Here are some points:
[   9   27    7  -34  -10  -29 -118   39   72   75  -32   13   80   74  -80  -20   16  -17  -50  -15  -66  -20   39    3  -43  -29   33  -11   38   41  -25   -5]
[  8  79  54  11 -24  35  30 -17  -6 -63 -37  33  25 -37  56  58  -7 -13  12  14  74  63  10 -41  66  51 -72  26  68   3 -55 -35]
[  6  24   2  -7  50 -43  -2  38  74   1   4  -3   0 -18  23 -12 -26 -47  75  29 -16  49 -25  36 -85  38   8  24   0   0   1  23]
[ 31 127   8 -20 -26   6 -48 -22 -71 -38  52  -1   0  -1  30  -8 -40  99 -94  29 -23  80  67  80  18  81 -17 -33  11   5  32 -10]
[-37 -89  75  62 -59 -13 -15 -18  16 -51 -13  31  -7 -51  30  62 -26 -44  72   5  41  38 -49  -3  27  -4 -52  -1 -14 -41 -57 -95]
[-30 -50  31   1 -64 -20  -3  -6 -41  32   4  20  -7 -43  69  22  54 -46  48 -21  25   4 -36 -23  24 -31  25 -27 -31  -8  10  -5]
[ -14  110 -127   48  -31    7  -25   76  -92    2   -5   21  -63   87   -9  -81    1  113 -127   40 -127   11  127   -9  -94   63   63  -24   34  -42   35  -18]
[ -17   24  -60  -14  -19    0  -13  -29   14  -16   -4   -1  -17   92 -127 -115   13   35  -87   15  -60  -41  105   11   11   11   17   -5   16   -6   44   49]
[-18  21  33 -23  -1 -43 -16  34 -20   2  -9  16  59  54  23  10 -42 -38  51  49 -45  47   6  25 -75  49 -26 -12   7  14   1  64]
[  -4 -120   30    6  -25   15  -27    6   58   20   11  -27  -24  -99   38   39   14  -12   93   11   84    2  -91  -38   34 -115   19   -5  -42   -2    1  -46]
[-22 -55  -3  11  12  22  83  16  18 -10 -45  24  -3 -77  55  49  86   9  43  -4  37 -34 -51 -42  -1 -14  -6  -4 -33 -57  36   6]
[-34 -41   1   6 -71  35  -4   7 -20   2   6  67 -33 -56  40 -13   3 -42 113  29  14 -29 -18 -49  29  24 -12  19 -31   3 -39  20]
[ -17 -103   95   33  -48  -21   63   10  -16   52   18    6   52  -57   51   57   17  -45  127  -32   51  -41  -36  -55   29  -33    8  -31  -28    8  -53  -19]
[-38  31 -13  10 -74 -30 -94   8  61   9 -42  64  -5  24 -68 -61 -42 -23 -47  43 -83  15  75 -15 -35  53 -23  27   5  25 -20   3]
[  35  114 -127    4  -82    3  -83   50  -95    7  -35   -2  -56  127   10  -65   15  127 -127   -8 -127    2  127  -50 -109   46   74  -78   -7  -72   39  -10]
[ 18 -27 -11 -43  -3 -19  24  -7  60   3 -39 -10  24   1  -3 -27   6 -69 -32 -46 -24 -31 -24 -42 -58 -24  25 -30  52 -13  -7  73]
[  32  127  -47   43   -6    1 -100   29  -44   -2   62   -5   33   95   -3   47  -14   39 -105   40  -67   37   36   -6  -44    6  -11   -2   53    8  -17  -55]
[ 14  14 101  15   1  34   9  28 -46 -88  32 -30  18 -32  28  63 -35 -23  46  89 102 103 -33 -10  59  83 -14  36  42  -1 -31 -34]
[-44 -69 -17  26 -41   8 -30 -44   3  89  11  42  20 -33  76 -31  72 -19 103 -54  45 -25 -76  -4  10 -72 -37 -28 -78 -27  46 -18]
[-34 -64  32   6   4  10 -23 -35  20  15  54 -12  31 -16  -6  -8  27 -49 106 -58  38 -38 -83 -20  69 -34   4   7  18 -20  -6   5]
[ -65   62 -110   47  -80    3  -22   48  -66   36   18   20  -40  127  -27    9  -31  127 -127   22  -96    9  127  -25  -21  113   64  -61   38  -17   29  -52]
[  47   82 -105   43  -56   28  -32   25  -75  -71    6  -43  -38  123  -39  -43   42  127 -113   -9 -127   -8   94  -21  -40  -13   50    3   17  -46   48  -51]
[  3  15  -7 -30  10  12   2   4  26  30 -15 -30   1  60 -48 -70 -48 -23 -83  -3 -37 -51  44 -17 -42 -47  11 -15  58  34  19  80]
[ 46  49  51 -34   4  -6 -55  -4 -39 -39  14 -17 -16 -38  66  28  -5  -5  67  37  65  75 -73  55  40   1   3  29  68 -12 -51   9]
[ 33 -20  12   2  24 -11  65  18  31 -22 -14  12  37 -72 -10 -39 -62 -64  63 -58  23  -3 -36   7 -40 -19  11   5 -12  21   7  43]
[ 39  -5  52 -27  65 -60  23  -5  65  48  26   2  62  -6 -28  21 -23 -65  74 -21  42  35 -40  26 -33 -54  -4 -16 -54  26   7  11]
[-16 -33  54  13 -27 -33  17   5  -3  14  -9  -1  11 -53  -1  31 -51  21  35  34  45  29 -48 -24  33 -30  56  -9 -34  -4 -52 -25]
[-14   6 -14  43 -12 -10 -73  67  35 -22 -96  20   5  44 -53 -39   4 -42  32 -13 -57  34  98  12 -41  49  -7  21  78 -17 -40  38]
[ 39 -27 -54  -8   1  37 -16 -18   8  39 -16 -14  73  -5 -34 -35  14  -1 -18 -58  26 -13  -2  10 -22 -49 -29 -27   3  18 -27  39]
[   7   -1  -66    4   20    2   12  -47   70   36    3  -38   15   39  -81  -24    9  -28 -112  -72    6  -62  -41  -35   40   -1  -21  -24    1    2  -12   16]
[ -36  -77   38   20  -10   -6    0  -76   23  -10    9    2   -1 -127   10   27   34  -27   57   18   86  -24  -76  -33   23  -52  -37  -22  -61  -25  -30  -13]
[ 16  -3  51  40 -14  15 -25  15 -66 -24 -44  21  -2 -37  66  -1   7 -87  54   8  40  77 -28 -36  31  43 -29   7 -47  18 -15  -8]
[-27 -85  27 -15 -34  46  -4 -16  -6  26  -4  16   0 -21  24  85  17 -94 126 -19  24  -6 -65 -26  41  30 -30 -54 -30  -1 -39  20]
[-15 -49  29  27  25 -47  55 -29 -10  36  69  -7  -4 -20  -8  14 -25 -11   9 -15  10 -10 -85   7  38 -32 -41  13  -1  -8 -51 -44]
[ 61 -61  28 -36  20 -40  -3  24  19  22  49   9  -4 -25  13  84   9 -16  97   5 -29  29 -81   9 -32 -64  -2  14 -34 -37  50  21]
[-30   5 -73  10 -49 -41 -54 -10  80  46 -83  -7   2  53 -54  -9  -6   0 -20 -16 -25 -10  64  -2 -54  32  45 -48  18  55  -6  53]
[ 55 -18 -22 -10  -6 -36   6   5  92 -25 -24  -3  23 -78  22  -9   2 -78  -4  14 -35  31  25  11 -51  -7 -12   1   8 -21   3 -16]
[ 58  53  42 -26  -5 -42 -37 -73  -7 -42  63  -4   2  39  56  64   2  39 -52   8 -54  54 -26  26  33  43 -25   0  58 -18  -7   5]
[-81 -57  75 -12 -21 -24   5  22 -59  58  27  43 -23 -29  53 -56 -37   7 120  54  78  21 -29 -25 -10 -24  11 -39 -91 -25  48  14]
[ -3 -45  20  13 -17  -5 -19 -63  -1 -45  57 -16 -20 -20  28  11 -30  60  -8  -6  -7  14 -42  24  35 -54 -30  55   1  10   4   5]
[-38 -52  31  43 -58  21   4   9 -38  18 -40  24 -54 -58  21  63 -13 -27  65  48  46  11 -15 -17  20  42  -7  34 -29 -31  26   2]
[ 13  78  23 -19  37 -53   4  25  26 -69  36  11 -10  47   4  53  17  79 -14  36 -19  84  -8  36  35  23 -57  24  67  -2  10  26]
[  -1  -30   30   33  -50  -51 -111  -16   87   16  -70   20   -9   28  -28  -58    6  -31  -55  -39  -71   46   48   41  -83   85    5  -36   66    9  -37   14]
[-33  40 105 -12  -5 -14  12  29  -7 -46  55  44  30  15  21  20 -48  54 -27 113  -4  39 -28  89  26  55 -12  50  63   8  -8   0]
[ 30   8 -12 -50   2 -36  16  58  57  20 -37  11  15 -47  31   1 -32 -24 127  -9   9  29 -20  38 -19  -5  -1 -12 -42  13  10  24]
[ 28  56  69  17   9  22  81   7 -13 -63 -57  43  -8 -50  61  40  -5 -39  38  31  92  98 -23  22   4  69 -20  59  28  29 -32 -37]
[  24   32  -54   -3  -27  -36    9  -33   30    8   15  -62    7   62  -35  -55   36   33 -127  -10 -108  -73   92  -16   15  -33  -14  -29   28   22   56   -2]
[  26   63   64   43  -22  -25   38  -14  -43 -120   33    9  -16  -20   74   36    7  -33    4  -21   39   82   -9   27   40   50  -55   50   41   21  -50  -41]
[  17  -66  -24   -2  -50    3  -94   23   67  -25  -31  -26   38  101   12  -12  -30  -62   23  -12 -127   32   18    3  -34   23  -11  -23   57   13    6   74]
[   5    4    0   28 -107  -20  -72  -14   77   64  -51    4  -26   71  -58    7  -17  -42  -27  -32  -82  -11   -1  -21  -60  -31    5  -13   76   49  -50    2]
[ -32   -1  -43  -15   31  -75   -4  -10   59   17  -77  -74   26   61  -98 -115   14    6  -69  -32  -28  -18   71  -39   17  -32    4   23   18   47   24    3]
[  63   95 -124   21  -36   55    6   71   -2  -38   10  -35   -5  116    0  -46  -36  127 -127   59 -127   58  113   40  -62   39   46    0   30   -9   -4  -14]
[ 22 -17 -66 -20  -9 -19  -4 -47 119  42 -80 -15  27  34 -48 -79 -10 -61 -59 -13 -22 -56  33 -18 -10 -40  21  48  36  34 -30  12]
[-72 -70  15 -26 -21  -4  48   2  19  11  52 -62  -1 -49  25  -2  30 -14 127 -46  41 -51 -79 -22  80 -67  15 -69 -32  14  43   8]
[-42 -12  24  84 -12  18 -28 -25   2 -18 -39  62 -23 -68  43  26  10 -70  42   9  72  18 -54   3  33  74 -41   7 -29  16 -44  -7]
[ 49 -18 -11 -21   9  45  56 -23  -7 -23  20 -47  58 -24   8 -53  33  -3  -6 -63  57 -56 -12 -11  -3 -51  10   5  40 -17 -41  47]
[ -11   60  -55    2   35  -41   -8   32   -3   26  -44   16   13   63  -67  -75  -91   58 -124  -21  -42   -4  127   -5   26    0    2  -12   22   26   30   31]
[  6 -16  42  -7  28  -9  67 -20  21  17  49 -19  35 -19 -13  12  17 -80  56 -62   9 -58 -45  17  -8 -35  38  15  20   1 -22 -26]
[ -6 -19  36  40 -17   9 -77  31  95 -21 -79   8  14  21 -26  -7 -47 -31  -3   1 -42  28  59  42 -91  39  -8 -12 -23   5 -28  18]
[  16    1   24 -100   82  -52   26   53   -9  -37  -10   -5  -16   18   27   73   67  -13   91   69  -10   27  -54   43  -75  -17   23   37  -52   25  -16    5]
[-13 -29  26  16  11 -15 -19 -74  16  19  52 -17  12 -78  -4  78 -34 -65  47 -60  83 -48 -86 -43  -4 -24 -26  15  11  28  28  -3]
[   8   74 -124   17   61    2  -30    6  -33  -14   24   48  -81  106   14  -92   18  109 -127  -12 -127   14  127   61  -27  116   51  -48   -8   -3   24  -25]
[  2  46 -32  16   7 -23 -67  35  72  35  -6  37 -24  28 -10  -4 -31 -27 -32  18 -31  29  51  -8 -75  26 -30   6   5  -6 -28  -3]
[-33  22 100  29  39   5  15 -10  -1   3   1 -19  34 -64   2  48 -43 -23  21  71  42  77 -73 -15  49  34 -69  24  11  26 -69 -70]
[ 45 -32  57  14  34  -9  18  39  89 -10 -43 -31  13  -6  48  15  29  12  71 -11 -25  31 -12  53 -92 -16  30  13 -25  50 -84  43]
[  3  19  30   5  16   2   0 -52  -4  -7 -16  25  41 -33  59  28  -6 -21  37  46  52  16 -38  12  46  31 -45  -2 -32  -6 -20 -23]
[-24  11  61  28   6   1 -19 -19  12 -37  32 -35 -17 -48 -11  29 -26   0 -25  11 -19 -13 -45 -15 -14  20 -10   8  50 -21 -42 -53]
[ 17  18 -51 -11  17  51  16 -67  -2 -27  38  -3 -20 -24   5  59  -2  15  -4 -35   5 -26 -22   5   7 -17  -3  62  37  26 -48  -1]
[ -45  -53   23   -3    9    5   -7  -43    3   34   -5   -6    3  -24  -30   29   29  -35   94  -26   81  -25 -105   -9   72  -34   -5   17  -16  -11   18  -30]
[ 30  36  65  24 -42  28  -9 -21 -68 -20 -53  69  11 -62  89  24  -6 -15  26  17  47  35 -45 -39  45  21 -41  29 -32  -1 -26 -40]
[ -35  -74   39    1   25    4   -6  -43   12   15   48   46  -38 -108   45   35   -2  -56   92  -30   57    5  -63  -57   22  -38  -40  -12  -24  -29  -50  -20]
[  19   54  -96   -1  -26   39  -13  -35   -2   13  -65  -30  -20   84  -61 -112  -18   35 -127  -41  -39  -52  106   -5   -2    3   42  -23   45   18   45    7]
[ 49 -27 -37  -8 -32  -7 -23  -3  67  -5 -31 -14  30  59 -13 -59 -19  -2 -49 -36 -58 -34  69 -39 -23 -41  61  22  30   7  -1  11]
[ -24   30  -70   -1   22   46   26    0  -32   26  -10  -50  -58   87  -34  -75  -53   54 -127   -4  -39  -70  119  -23  -13   32   26  -28   12   39   26   26]
[-35 -90 -24 -12  14  -2   1 -14  13  56  18   2 -30 -52  -3   4  44 -54  90 -50  25 -16 -43 -23  17 -38 -31  10 -56 -13  76 -57]
[ -1 -17   7  -6 -31 -53   9  34   7  -4 -47  35 -46 -40  35  35  49 -27  63  12  17 -28 -43 -37 -29 -52 -38 -34 -41 -39  70 -27]
40 more points follow, each with its number after it:
[ -70  -43   26    2  -41  -16   -4   34  -70   35   23   57  -47 -127   26   -1   52  -61  127  -10   27  -14  -24  -25   45  -28   22   23  -98  -51   52   19] 0
[  2 -11   0 -15 -43  42 -39 -28 -33 -27  21   4 -35 -56  23  -1   1  30  44  13  37 -33 -88   6 -10 -96 -61  38 -53  -6 -14   0] 1
[ 47 -24  55   8  13  11 -26 -26 -19  29  45  -4  45 -37 -19 -21  -3 -22  68 -69  44 -50 -34 -17  17 -57  31 -40 -23 -22 -16  35] 2
[   1   20  -26    5  -54   22  -51   49   44   30  -81   23  -26   90  -25  -61  -16  -67    2  -67 -102  -13   93  -37  -54   -8   -6   18   59   -2  -60   61] 3
[ -27    7  -31  -43    4  -38  -38  -19   -6   24   35  -22   12   45  -80  -99  -48  -37 -127  -18  -61  -91   51  -43   17   19    6    9   27   13   39   40] 4
[   9  122  -70   31  -31  -62  -79   49  -43   24   52   19  -31  127   -8   29   10   99 -127   49  -97   83  127   18  -53   66   33  -10  105  -46    2   -9] 5
[-58 -32  17  15 -23  42  15 -48 -45 -54  31  46 -32 -67  31  21  -7 -40  70   8  49  25 -37 -48  29 -23 -52  15   2  30 -57  16] 6
[ -22  -17   63  -11    5    1   23  -27   -4    6   25    8   25  -48   43   42    4    5   67  -16   35    1 -103   -6   62  -88   -3  -49  -94   26  -42   14] 7
[-23 -40  43  36 -26  10 -35 -69 -51 -17 -23   0   3 -51  31   0  41 -31  72 -53  46  -7 -48  -5  55 -15  11  22 -55 -23 -38 -66] 8
[   2    5  -53  -62  -31  -26  -50   13   67  -26  -26  -20    5   73  -74  -60  -25   -4 -101  -30  -26  -29   83   -5    0   -9   -1   10   39   52  -37   37] 9
[ 12  35 -58 -15  77   5  30  41  38  24 -64  -9  52  -9 -80 -67 -21 -10 -34 -66  30 -28  13 -26   2  -7   9  -4  17   5 -17  19] 10
[ -4 -39  39  21  25   0  33  46  26  47  39  17   7 -90 -26 -27 -14 -26  65   2  -2  -8 -81  -1 -27 -94 -34  45 -68 -44  13  37] 11
[ -3  -9 -38  26 -17  -2   3   0   9   1 -22 -56   5  54 -27 -10  -1 -56 -93 -22  23 -81  72 -51  20  -1  35 -11  35  -8 -17  28] 12
[  9 104 125  14  16  12 -36 -13   2 -35  62  30  16   7  49  87  -8  33  32  16  43  37 -11  27  33 -17  66  42  64  22 -32  49] 13
[-25 -95 -17  62  15  10  -7 -33 -51  12 -15  18 -30 -82 -31  30 -26 -34  64 -22  35  34 -23 -39  35 -40 -20  -5 -22   7  34 -45] 14
[ 35  68  39   3  -8  60  30 -25 -58 -44 -50 -28  24   8 103  38   1 -27  57  10  82  96 -26   3  62  48 -56  62 -17  35 -43 -45] 15
[-35 -37  40  23 -12  22 -51 -52 -62 -13 -36  28 -46 -67 -20  34  33 -27  44   3  50  24 -24 -29  48  52 -21  10 -42 -30 -21 -13] 16
[ -46  -22   44   15    9   18  -16  -27  -21   -4 -101   48   18  -82   23   -3   59  -88   69   -6   45   83  -19   -3   23    8  -65   53  -35  -10  -45    7] 17
[ 38 -49 -48 -13  20  12  17 -87  10   4  45   2   4 -11 -15  48  -8  19  -5 -14  -1 -35 -17  31   3 -16  25  -9  -8  62 -28  24] 18
[ 68  90  -3  32  25  24   2  16 -40 -30  40  45   1  51  56  -9 -34 127 -60  75   6 112  82  51  -8 109  37 -17  60 -10  20  24] 19
[  4   0   6  14  13 -13   7   7  49 -28 -16 -21  18   3 -87 -47 -27 -49  10 -14 -28  35  38  16 -58 -62  16  31  12 -17 -13  39] 20
[-25 -16  61  13  17  29  26   3 -22  37  58  26  27 -77 -10 -14 -37  -4  27 -22  91 -10 -60 -16  31 -34   6 -10  -4   1 -27  26] 21
[  10   95 -127   83    2   43  -16   92  -77  -18   14   33  -40  127  -12    8   49  109 -127  -17 -127   39  127   25  -64   48   40  -19  100  -15   37  -27] 22
[ -44   40 -127   23   -9   40  -31  -46  -28   29    2   27  -45   90  -50  -68  -20   77 -127  -20  -51  -28  109  -22  -33  105   13   -8   58  -37   22  -24] 23
[ -23   80  -66   49  -17   34  -36  -32  -55  -34   19  -37  -58   94  -55  -41  -29  127 -127  -23  -88    0  127  -15  -32   63   87  -25   62    9   14  -40] 24
[  19   70  -39   22  -28   25  -81  -26  -21   -8   86   47  -14   39   -8  -11  -62   84 -114   14  -70   -1   89   16  -44   89    8  -11   79    2  -24  -21] 25
[ -10   27  -98  -18  -32  -19    2   -6   15   10  -28  -15  -29  109  -15  -39   64   84 -127  -69 -103  -47  127    8  -12  -11   55  -70  -13   45   76   22] 26
[ 66  38  16   2  25  48  -6   4 -33  -7  89  -4 -23  63  46  19  13  95 -38  20 -19  29  59  44   3  39  -8 -12  35 -47  12  20] 27
[-111  -33   -8   54  -38   29   14  -58   -4   51  -75  -16  -46  -99   22   99   40  -46   70   17   78   19   -5   10   66   42  -48   69  -30  -31  -47   -9] 28
[ -9   4 -48 -46  43   7   9   3  53  24  -8 -19   4  21 -18 -71  33  -6 -79 -39   3 -47 -12  -9  24 -55   3 -18 -25  36   8   8] 29
[ 66 -40 -16 -13  28  15  22 -29 -17 -11  -4 -31  10 -32  13  -5 -16  -3  -2  29 -22 -32 -30  -7  27 -31   7   4   5 -10 -10  -2] 30
[ -2 -63  25  31  19  28  29 -36   1  10  46  45  61 -33 -13  74   2 -35  54 -53  53 -36 -68  15  58 -58  27 -27  52  29 -64   6] 31
[  10   14  -56  -12  -27   -8  -46  -26  118   31  -28  -39   22   56  -25  -38  -61   13 -124  -38 -118  -48  106  -10  -73   16   55  -34  -32   53    3  -24] 32
[  -9   25  -89   19  -29    7   27  -17    5  -43  -15  -52   10   56  -63 -102  -19   62 -127  -36  -72  -28  114   -3   10   20   49  -29   61   17   -8   10] 33
[-25  64 -86 -30  22  58 -68  14 -57 -25  66  -5 -23  25 -83 -57 -10  46 -70 -21 -82 -71  61 -10  17  40 -13  -7  50  26  33  15] 34
[   7   23 -127   42  -25   48  -11   56 -104  -37  -34   18  -62  118  -20  -31   53  106 -127  -47 -127  -22  127  -37  -34   55   77  -27   49   10   21  -17] 35
[ 16   9 -13 -11  -2  -9 -19  21  34 -15 -33 -16  12  13 -56  -5 -11 -42  83  25 -81  97  24  38 -37  53 -10  33  59  -3 -63   9] 36
[-25 -19  36  21  -2  13 -13  -1 -32  34 -56   7  -7 -46  29   4  47 -41  91 -31  29  56 -56 -12  11 -45 -53   7 -46 -54   1 -11] 37
[-21 -38 -17 -15 -27 -22   1  25 -35   8 -35   6 -43  -3  -4  28  51  12 113  21  51  53 -21 -34   9 -21  52 -20 -79 -33  41 -17] 38
[  21   75  -91   17   14  -15  -27  -41   29   -2  -22  -32  -17   31  -25  -57   34   49 -127   -8 -101  -89  127   17  -17  -26   36    0   35   40   62   32] 39
Which three of these numbered points are nearest to each point below, ignoring the direction in which the first points spread most? Their numbers follow each, nearest first.
[ 37 119 -11  -5 -10  10  -3  52 -14   2  30  -4   9  62  24 -18 -37  82 -45  57 -31  22   1  86 -38  43   3  17  58 -29  -3 -41] > 27 19 5
[ -78  -63   37   22  -18   41   21    4  -11   16   20   11   16 -118  -17   49    2  -29   42  -13   57  -60   -9  -81   41  -58   -6   -1  -13  -37   18  -56] > 14 21 33
[-37  27  62  29  -7  -3   7 -37 -36 -48  -3 -15 -31 -39  26  14 -50 -10 -10  43  76  44 -72  11  82  -4 -86  -5  15  -3 -50   2] > 6 16 21
[-38  30  -6 -20  11  22 -56 -12  22 -15 -43  32  14 -12  19 -59 -21 -64 -14  -4 -63  -1  -7   3 -10  25 -41   4  -2  15 -66  20] > 17 6 9
[ 57   1 -39 -25 -21 -58 -29  18  92   2 -69 -19  10 127 -47 -68  18 -55 -86  -5 -85 -26  52 -20  18  15   1  15  24  46   7  21] > 9 29 12
[-14 -62  13  28  34  -5  83 -47 -35  19  58 -15  36 -24 -17 -14  -8 -53  69 -30  37  -5 -65 -12  38 -68   1  23  18  13 -44 -11] > 33 31 30
[-38 -25  48  16  18   3 -44 -43 -10   4 -41  38  19 -78  42  30   0 -82  81  48  83   4  35  33  17 -13 -62  17 -47 -22 -58 -20] > 17 16 37
[   6  -12   64   33   56  -25   24  -23   -2  -36  -15  -24    3  -67    6   71   29 -106   31   25   66   68  -16    6   56   -8  -30   79  -44  -33  -59    5] > 17 20 16
[-70 -19  22  28   0  31  -8 -41 -17 -23 -17 -11  -7 -79   2  26  16 -45  23  44  85  13 -63 -51  55  12 -18  10 -41  10 -33  -4] > 16 6 23
[-42   1  21  16 -21  20  12 -23   6 -18 -20  42 -33 -28  12  22   9 -19  92  27 103  35 -54   1  46   2 -74 -61 -30   0 -39  -8] > 6 16 37
[ -28   79  -68   31  -39   50  -37    8  -39  -40   -3  -21  -73  100  -16  -20  -18  103 -127  -46  -77  -39  117  -19  -18   -8   20  -55   21   14   38  -31] > 24 6 8
[ 28  47  53   6  37  -3  54  50 -17 -97 -43 -23  28 -43  50   2 -34 -52  18  36  99  86 -13  44  37  51 -61  98   9 -29 -14 -55] > 15 17 19
[  25   15  -61    2   22   34   23   27   20  -65 -101   -2   -3   17  -71  -87  -35  -26  -72  -51  -29  -51   53    6   14  -23  -22   14  -13   18   16   31] > 10 33 29
[  6 -88 -20  40 -42  -7  18 -35 -40   1 -62  50 -37 -49  51  48  24 -13  69 -26  15 -22 -64 -73  49 -59  -6  29 -88 -24  15  22] > 35 14 37
[ -5  14   5  19   9 -73   3  29  63  31 -13 -52   7  21  -6 -19 -53  10   8  13 -62  59  38  -4 -69  55   4   7  37 -31 -39  44] > 36 20 37
[ 66  -6  22 -38  22 -55 -32  31  15  -5 -83 -48   8  71   3   8   4 -63  36   9 -62  56   7  83 -38 -18  46  32   6  27 -38  32] > 36 20 30
[ 71  37  57  16  -2  13  57   6  -3 -91 -62 -32   0 -20  42  73 -17 -66   4  40  63  69 -66   7  43  19 -27  63   4 -26 -40 -34] > 15 30 17
[ -1  11  -1 -55  23 -35  37  83 -50  15 -60  26  -1  62  33 -15  26  60  78  63  45   5 -41  44   5  54  11  -3 -88 -18 100 -60] > 38 37 0
[-50 -68  22  11  41  53  18  -8 -21  82 -26  62 -61 -17  -9  86  54   7  57 -39  41 -38 -54   4  36  27 -46  12 -78 -13  76 -40] > 23 16 14
[  15   54  -98   47   16   25  -73   47  -72  -41   32  -13  -65   91    0   17   32   95 -110    3 -108    3  119   -7  -47   10   35  -60   85   -4    2  -45] > 22 35 24
[  6  35   8  -5  59 -30  36  56  13  10  30 -46  29   7 -12 -20 -23 -96  35 -22  38  -1 -75 -20 -20 -19 -24 -26 -25  -2  -6  22] > 10 20 29
[  16 -101   63    0   22   15  -23  -30   31   -8   -1   35   54  -75   11   34    1  -44   67  -25   43  -19 -111  -19   -6  -62    7  -26   -1   41  -25  -14] > 31 30 2
[-22  -6  25 -70 -41 -44  50  21  11  42 -27  -3 -46 -14  51  46  27  33 117  27  36  15   5  17   8  -5  11  17 -53 -18  31 -18] > 38 37 26
[  0 -59 -56 -46  24 -16  -1   8 -16  56  -6  26  -8 -75  30   6  71  -3  96 -32  21 -29 -62  14  18 -29 -20  13 -49  11  48 -24] > 26 37 29
[ -15 -100   50  -20  -18  -15   11  -63  -12   26   46   23   -2  -86   12   41   48  -11   63  -16   54   -6  -47   -9   16   15   14  -18  -38    5   60   49] > 26 18 39
[ -3 117   0   2   1  36 -63  41 -29 -52  68 -17 -30 105 -10  35 -32  17 -52  38 -82  35  37  -6 -35  14  27  16  86  13 -12 -21] > 13 5 25
[ -41    8  -12   -5  -52    9  -95  -32   83  -23  -35  -11   60   83 -127  -14  -56  -39  -59  -64  -32   -1   99  -29  -42   60  -38    1   23   36  -45   35] > 9 20 3
[  8  55 104 -15   6 -13  -7 -32  -8 -69 -15   4  38  12  11  17  15 -20  46  13  56  80 -23  16  79  97 -22  85 -12 -11  17 -51] > 15 16 17
[-17 -81   2  18  19 -28  13   6  -2  63  27  52  22 -68 -34  29  23  12  99  23  54 -27 -34 -16  45  26 -24   2 -68  27  31  29] > 14 21 23
[ -21  -65  -14  -13  -11    2   44   25  -60   -3  -71   25  -67  -16   10   42   26  -10   57  -10   24    5  -29  -25   17   11   22   48 -109  -67   27  -35] > 38 37 35
[ 32  94   0  -7   5  16 -60  38 -52 -25  49  10 -14  74   3  11 -28 127 -80  59 -99  -8  83  -3 -44  61   1  -2  15  24  67  -2] > 27 25 24
[  8  51 120  33 -22 -30  16  33  39 -32  23  -7  21  26  29  53 -40   4  71  49  62  81 -27  19   9   6  14  31  25  -4 -21 -37] > 13 5 19
[ 22  71  82   5 -16 -38  30  46  15 -50   6 -53   3   4  95  66 -25 -11   2  73 -11  77 -15  48   8   1 -29  31  49  12 -14 -63] > 5 15 13
[  54   77  108  -27    2   -9   54   37  -32 -120  -40  -29    9  -88   97   43   12  -22    2   49   70  127   30   24   63   85  -74   62   41  -17  -21  -33] > 15 19 27
[ -45  -44   11  -34  -41   -1   17   43  -98    0  -12    0  -19  -67   15   18   24   24   79    9   41  -36   21    5   39   49    6   -7 -100  -38   72   14] > 0 38 16
[ 27 -40  96  -4  43 -76  51  32  90  28  13 -19  23 -41  -1  -4  -8 -74  92  -2   1  52 -19  24 -31 -47  49  22  14  16 -64  14] > 20 36 9
[  18   51  -87   20  -41   37   33   -1  -19    7  -32    1   -4  112  -37  -61   31   71 -127  -37  -77  -18  124    0  -37   -2   42  -15   61  -14   27  -39] > 33 8 30
